In the rows, zero is written as 128.
A single turn carries every row of the set below to another of its rows. Some are shown first; where does it send the rows asked next?
Fumik: [161  95 145 126 151  89 112 131 152 137 118 137]
Mut: [122 129 136  95 116 142  90 122 119 113 104 134]
Fet: [123 159 141 138 144 123  99 124 158 119 151 110]
vol: [149 119 132 154 145 138 134 124 137 108  73 121]
Dil: [106  96 169 122 163 115 139 119 122 110 117 108]
Vak: [160 131 136 142 104 112 112 106 104 109 140 116]
riz: [124 100 187 128 142 118 146 121 127 108 110 109]
nudon: [105 142 123 124 113  98 112 165 118 119 104 126]
bepup: [102 125 154 131 122 146  98 153 125 150 129 109]
raf: [134 135 132 159 159 117 131 126 145  98  81 114]
Vuti: [173  91 139 121 142 104 118 133 151 132 122 132]
semon: [106 137 126 116 113 103 114 166 117 132 104 135]
kor: [124 120 130  99 117 143  85 119 130 110 112 136]
Vaki: [128 156 143 148 131 119  98 113 143 138 156 125]
soped: [150 129 132 164 133 121 139 136 152 106  82 113]
Kulid: [122 114 128 106 119 142  76 132 130 114 112 132]
firek: [131 105 175 130 158 112 145 131 106 123 123 101]
buvab: [147  97 125 131 169  92 105 127 138 141 119 128]
vozo: [155  83 128 134 158 117 119 127 149 136 119 143]
lis: [135 111 186 125 141 121 149 132 131 112 120  96]
Ribu: [100 107 122 141 111 116 141 148 144 111 144 145]
Kuz: [132 107 173 121 137 130 157 121 115 104 121 107]
tizaz: [124 109 175 116 156 110 151 142 127 109 106 112]
kamis: [133 120 111 135  98 112 109 106 102 109 129 123]
Fute: [166 103 141 128 162 110 116 139 143 152 117 128]
Maf: [120 148 144 130 133 121  93 105 146 132 155 107]
firi: [131 129 127 143 100 125 114  99 103 100 132 136]
vadop: [157 100 132 116 151  95 128 140 157 131 132 142]
fuzo: [ 85 123 129 145 110 108 139 137 147 119 140 130]
Kupal: [147 125 126 136 108 122 111 114  90 105 137 113]
leva: [154 146 127 166 144 128 134 127 145 119  93 109]
vevu: [147 127 138 174 138 120 130 124 143 119  78 114]
biz: [102 136 124 129 114 108 102 167 119 115  99 120]
tomo: [127 154 155 141 134 113 111 119 167 116 154 117]
puno: [127 118 123 172 152 129 130 118 127 118  83 111]
kitum: [114 109 132 151  99 112 148 136 144 107 140 145]
falak: [ 95 128 138 138 113  97 135 137 139 111 148 148]
gere: [107 141 147 130 123 152 104 144 135 158 119 122]
Mefis: [106 133 152 134 121 149 108 145 128 159 131 114]

falak goes to firi
gere goes to semon
Now find these:
tomo goes to kitum
kamis goes to Maf
raf goes to vozo
Fumik goes to riz
leva goes to vadop
bepup goes to biz
Ribu goes to Kupal
buvab goes to Dil
nudon goes to kor
tizaz goes to vol
soped goes to Vuti

A single turn carries every row of the set below to another of its rows. Some are shown first; where does it send the rows asked next?
gigu: [107 111 105  94 121 107 136 128 136 117 120 115  74 127 112 111 109 138
 153  94 158 156 135 120  94 146 142 143 114 129 120 138 141]
Solem: [124 128 121 158 142 121 107  86 122 150 146 137 120 108 113 157 102 141
 148  78 147 141 116 112 143 110 126 138  98 133 121 114 137]
geva: [135 144 123 154 153 112 104  99 121 157 153 133 132 113 115 148 107 130
 145  77 156 145 119 105 150 103 123 114 105 132 119 122 134]
Vasis: [144 103 146 101 120 117 118 154 130 104 165 127 102 164 142 117 135 132
 119 143 163  92 118 125 126 137 107 147 142  78 113 117 123]
bobo: [131 130 167 160 130 137 149 138 150 130 154 109 113 136 121 142 137 107
 133 141 116 144 120 130 139 128  81 162  89 153 145 140 121]
Faso: [113 136 105  97 132 109 108 132 142 122 115 112  84 139 119 102 115 138
 157  88 154 144 131 115  87 155 135 149 117 130 126 132 156]
Duz: [118 123 109  87 131  98 140 142 131 122 131 109  86 129 113 101 115 124
 148  92 170 163 136 114 103 136 140 114 122 127 118 149 135]
sered: [134 142 167 160 136 137 135 140 152 134 152 107 118 141 122 138 139 107
 134 138 115 137 118 128 136 132  77 164  91 154 148 138 127]
Gagev: [134 133 117 117 124 148 163 114 150 114 129 121 141 121 134 132 117 119
 113 133 115 120 119 129 125 129 127  73 152  94 133 143 109]
bog: [141  98 147 100 116 119 122 151 129 103 163 129  99 161 142 121 133 135
 118 143 161  93 118 126 126 136 109 151 140  78 113 117 122]
sol: [139 158 115 121 134 150 131 117 158 120 122 119 151 134 143 124 121 120
 117 128 109 104 117 125 114 141 119  82 155  95 139 133 126]
Tudam: [127 142 112 129 123 162 132 102 162 112 111 124 138 131 140 135 116 134
 121 128  96  96 114 132 106 150 123 114 146  97 143 122 131]
mimut: [124 148 108  90 140  99 111 146 139 129 125 107  96 141 119  92 119 125
 151  87 164 151 134 111  95 145 134 120 124 127 122 142 150]
pupar: [143 100 147 100 118 116 123 154 128 103 164 128 101 161 141 119 134 131
 117 144 163  94 119 124 128 134 109 146 142  78 112 118 121]
fopi: [138 147 168 158 140 132 137 146 150 136 156 105 123 142 123 134 141 101
 131 139 119 142 120 126 140 127  76 151  93 151 147 143 124]
puv: [135 134 169 157 135 132 151 144 148 133 157 107 118 137 120 138 139 102
 130 141 121 147 122 127 143 125  79 147  92 152 144 146 118]
Bepal: [132 144 120 158 151 118  93  93 125 155 146 135 130 116 116 150 106 138
 149  77 148 137 116 107 141 112 121 131 102 132 122 114 142]
Laz: [128 127 122 154 144 115 119  92 118 151 154 135 123 106 110 155 104 134
 145  80 154 151 118 109 150 103 126 121 102 132 118 123 128]
mose: [142 102 146 101 118 119 116 153 130 103 162 129 100 164 144 119 134 133
 120 142 161  91 117 125 124 138 108 153 141  78 114 115 125]
Vefan: [121 117 113 124 113 160 163  98 153 107 118 127 127 118 133 144 111 133
 117 133 104 112 116 136 116 139 130 104 144  97 136 131 115]

Duz goes to mimut
sered goes to bobo
Now find these:
geva goes to Bepal
mose goes to bog
Gagev goes to sol

A single turn carries every row of the set below to another of its rows. Some are shown first; where does it send the rows asked next?
Gor: [142  98 122 158 141 135 125 125 127 133 106 109 143 102 118 132 101]
mog: [157 146 133  85 149 112 115 138 127 171 126 160  92 138 128 117 126]
tifi: [142 108 141 176 151 134 112 126 135 119  88 127 146 114 126 137 146]
dur: [160 145 128  90 146 114 116 136 113 159 113 156  96 141 119  98 116]
Gisum: [114 135 136 149 122 150 161 167 146 134 115 154 146 143 141 145 125]
nazuk: [106 131 128 148 147 133 145 143 143 134 159 135 134 121 162 147 138]
Zolag: [153 145 145  88 153 104 112 125 130 152 134 160  94 138 115 108 137]
nivel: [125 105 143 154 149 124 123 112 154 123 145 123 139 102 121 148 137]
Soseb: [115 125 158 150 130 138 149 144 169 122 128 154 147 134 119 154 144]
Nebi: [125 124 105 153 136 146 147 154 114 143 120 122 139 121 160 133 101]
denub: [164 136 139  91 150 107 109 122 124 153 118 153  97 134 105 103 124]
gon: [136 107 154 156 126 139 138 133 160 122  99 140 152 124  96 144 122]
napos: [165 138 138  88 150 109 106 129 130 168 119 155  95 131 115 115 123]
vog: [149 153 134  86 148 111 122 139 120 158 130 163  93 145 130 104 129]
tik: [136 118 133 155 120 151 151 157 137 133  85 141 152 134 117 136 103]
Taf: [123 123 149 170 154 131 121 133 147 118 119 141 140 123 147 147 170]
zizo: [163 141 133  86 147 111 111 136 123 172 116 156  93 136 122 114 119]
Fori: [140 122 122 174 143 143 127 149 115 131  79 131 144 124 150 130 130]
kotir: [159 142 141  86 150 106 108 131 135 168 129 159  92 134 121 117 130]
bav: [120 137 128 168 147 141 137 156 126 129 108 144 139 133 171 139 153]

kotir goes to mog
nazuk goes to Nebi
Now find these:
gon goes to Soseb
Fori goes to tifi
Zolag goes to vog

A single turn carries every row of the set below to another of its rows. Some are shown first; where does it send the rows asked next?
vufig: [171  96 139 104 143 101 100 165 169 134 114 105 129 110 128]
buzo: [118 150 131 117 143  87 103 142 109 150 105  95 130  92 167]
rim: [121 113 124  76 143 102 108 113 147 141 113 143 115  77 136]
Sabi: [155  86 141 139 172 100 120 102 118 110 131 130 138 124 142]
tep: [140 136 144 111 142  86 147 138 125 152 106 144 159 137 163]
per: [161 140 158  88 146  63 111 123 114  96 115 111 122 118 163]
mipu: [122 122 153  88 141  90 142 147 149 150 128 100 136 139 129]
Geto: [123 145 136  96 146  95  86 141 145 140 104 102 102 142 137]
med: [142 119 153 110 141 112 141  89 142 123 124 109 143 151 154]
Kat: [134 145 140 116 165 122 139 151 117 128  96 140 132  69 148]
tal: [161 105 143  69 178  74 132 132 130 141 115 124 134 102 143]
deg: [135 101 150 124 168 102 120 135 136  69 118 133 138  94 121]
rabu: [133 103 144 128 138  98  88 101 154 126 108  79 112 109 143]
baket: [119 114 133 121 115 124  89 135 127 114 142 117 147 125 122]
vesu: [150 173 135  95 148  83 137 156 142 115  99 133 126 110 154]
Tuze: [119 130 155 125 174 128 111 107  98 114  94 112 125 119 156]
moza: [148 157 148 115 141 132 112 134 151 117 111 120 180  94 147]
tese: [126 107 139 119 145  85 140 137 138 114 109 147  96 144 131]
vub: [155 138 153 131 133 106 101 151 161 115  97 150 109  81 153]
Figu: [168 117 138 121 132  80 102 142 111 136 127 133 148 107 185]
Rezon: [136 124 142 133 156  72 126 109 141  90 121 132 109  80 158]
digiz: [156  96 146 112 171 123  85  99 145 125 112 131 118  84 149]
merik: [164 106 133 123 184 110 129 125 132 132  80 127 161  94 153]
pek: [146 122 147 100 111  97  96 101 143 143 143 129 151 107 143]
Zopa: [100 114 133 114 153  85 127 107 157 132 111  98 147  85 158]
sabe: [101 110 146 103 148 130 124 107 157 107  97 123 125 129 123]
Bez: [165 123 144 105 136 108 100 172 119 114  98 125 114 147 148]
beke: [112 132 145 126 151 110 118 184 116 109 112 101 128  98 149]
Tuse: [151 145 151 121 127 100  66 136 143 107 120 106 124  98 123]
Kaz: [146  99 155  75 154 119 137 152 110 124 121 120 151 122 122]
soku: [122 106 128 126 143 138 112 142 178 118 101 132 141  92 136]
zit: [163 125 159 121 166 115 118 152 116 101  95 109 160 137 168]

Tuze goes to tese
mipu goes to Tuse
Geto goes to vub
Now find these:
zit goes to sabe
baket goes to beke
Figu goes to Zopa
vesu goes to digiz
Rezon goes to tal

A single turn carries every row of the set below to another of its rows. Some are shown first; where does it send the rows asked next?
duf: [128 159 120 137 101 138 137 186 154 154 103 139 197 133 165 100 158 134
 157 137 146 130 108]
Sevi: [ 93 161 135 160  94 126 152 164 112 136 124 115 130 116 158  78 152 155
 108 130 141 123 110]
Rosi: [ 99 131 133 135 165 160 148 173 116 127 125 106 146 149 203 127 116 118
 121 128 115 171  99]
vodel: [119 156 117 118 158 141 127 159 143 152 117 108 140 129 163  96 120 111
 133 142  95 102 119]
luza: [ 80 147 161 131 128 144 175 186 134 122  74 136 141 169 187 105 152  73
 140 140 124 148  89]
bon: [137 169 114 146 113 137 142 148 120 155 144 125 167 146 185 117 135 141
 162 139 145 141  80]
zipo: [ 85 154 142 114 126 127 137 168 155 139 100 109 105 116 176 102 168  98
 155  99 148 132 108]
Sefu: [ 95 155 161 130 118 134 176 177 190 147 113 131 151 148 200 109 161 135
 158 145 133 178  97]
mil: [ 85 140 167 133 139 142 175 175 126 119  79 139 139 162 180 108 153  72
 139 136 129 150  83]
duv: [ 96 204 168 118 141 144 189 161 159 155 108 127 146 127 206 119 163 125
 144 116 133 154  92]
Keden: [109 160 115 118 159 141 135 162 146 160 114 107 139 129 158  97 129 103
 136 141  87 113 130]
Govo: [101 128 167 124 113 124 175 167 128 100  88 128 153 180 185 107 166 116
 123 144 124 119  86]
tasad: [119 143 121 116 164 144 127 165 141 149 116 112 146 120 155  98 125 115
 132 137  99 108 124]
sasab: [ 89 156 138 123 114 133 131 176 154 137  99 119 107 108 172  93 163  98
 151 101 147 127 103]
feni: [121 167 122 159 112 122 176 183 118  87 127 114 163 148 181 115 150 125
 109 116 127 168 113]
pidat: [118 166 154 149 131 135 160 136 140 134 123 111 169 178 171  95 159 138
 147 171 138 157  73]
nup: [107 166 146 128 108 124 174 170 108 119 102 140 166 156 172 102 190 126
 114 117 118 105  76]
Vifi: [106 144 149 142  97 137 160 187 167 128 115 121 156 157 163 101 182 152
 161 155 140 163  99]
ran: [139 192 137 162 122 147 170 202 124 124  74 117 143 138 189 125 168 112
 143 134 131 120 131]
Kan: [ 77 150 155 138 134 138 177 178 130 138  77 135 137 166 185 110 146  66
 140 143 122 150 100]
dini: [106 156 130 164 119 147 152 152 103 112 134 100 150 143 188 100 121 129
 103 133 115 169  98]
roli: [ 83 136 132 119 164 155 149 173 122 137 122  92 147 155 208 126 120 124
 125 122 121 168 106]
Sepaz: [ 87 187 139 148 131 121 187 178 122 113  85 146 146 152 178  96 199 123
 118 120 118 133 100]
gelog: [ 77 170 130 131 120 126 159 180 117 137 125 137 129 118 164  87 171 156
 126 116 145 101 128]
gize: [119 164 129 117 115 140 156 181 173 175 112 153 169 147 170  80 156 111
 162 119 142 143 116]
ter: [114 166 111 158 158 113 155 162 119 137 111 129 152 138 189 103 131 152
 103 149 130 108 141]
tar: [136 173 129 125 150 150 190 176 144 161 122 140 141 182 194 103 141 104
 139 128 135 161 136]
gabig: [119 177 127 126 131 137 149 145 159 182 139 131 155 123 201 109 128 139
 159 128 128 144  89]
zatif: [111 173 144 121 135 156 178 169 150 188 118 140 115 161 168  73 164 126
 140 132 134 133 131]
nazu: [118 187 149 163 142 163 164 172 103 147  96  94 126 148 182 105 155 148
 125 163 114 113 114]
zale: [131 135 134 140 132 107 156 164 132 114 115 117 166 156 182 110 140 146
 101 157 133  97 127]
big: [103 171 131 141 152 118 188 172 111  89 136 124 152 167 198 123 148 132
 120 128 140 152 124]
viso: [101 156 132 156  80 132 141 180 143 112 104 119 133 106 161  84 163 116
 125 112 133 146 119]
tisem: [ 92 147 145 128 122 134 135 172 153 133 100 122 103 104 162  96 171 101
 150 106 139 132 104]
farar: [ 94 138 133 129 163 159 148 174 125 123 127  94 144 161 207 121 116 123
 121 131 116 173  99]
Noduf: [116 160 149 126 149 143 170 141 155 164 135 125 157 185 184  80 133 124
 146 155 132 166  97]
vuba: [112 161 166 141 135 160 168 199 118 112 106  90 140 160 192 116 157 141
 133 145 167 127 141]
Vuvul: [127 201 143 126 132 164 153 177  98 129 121  97 139 137 178 110 171 131
 146 108 149 106 114]
likiz: [133 141 122 110 125 127 136 159 123 130 114 121 167 140 175 106 140 132
 124 124 108  79 106]
roduk: [105 177 154 123 152 140 170 168 174 169 114 115 150 116 208 120 126 150
 132 140 142 139 132]

gelog goes to Sepaz
bon goes to duf
Now find these:
tisem goes to mil
sasab goes to luza
likiz goes to viso
nazu goes to Vuvul
zale goes to Sevi
tar goes to roduk
roli goes to Keden
Noduf goes to gabig

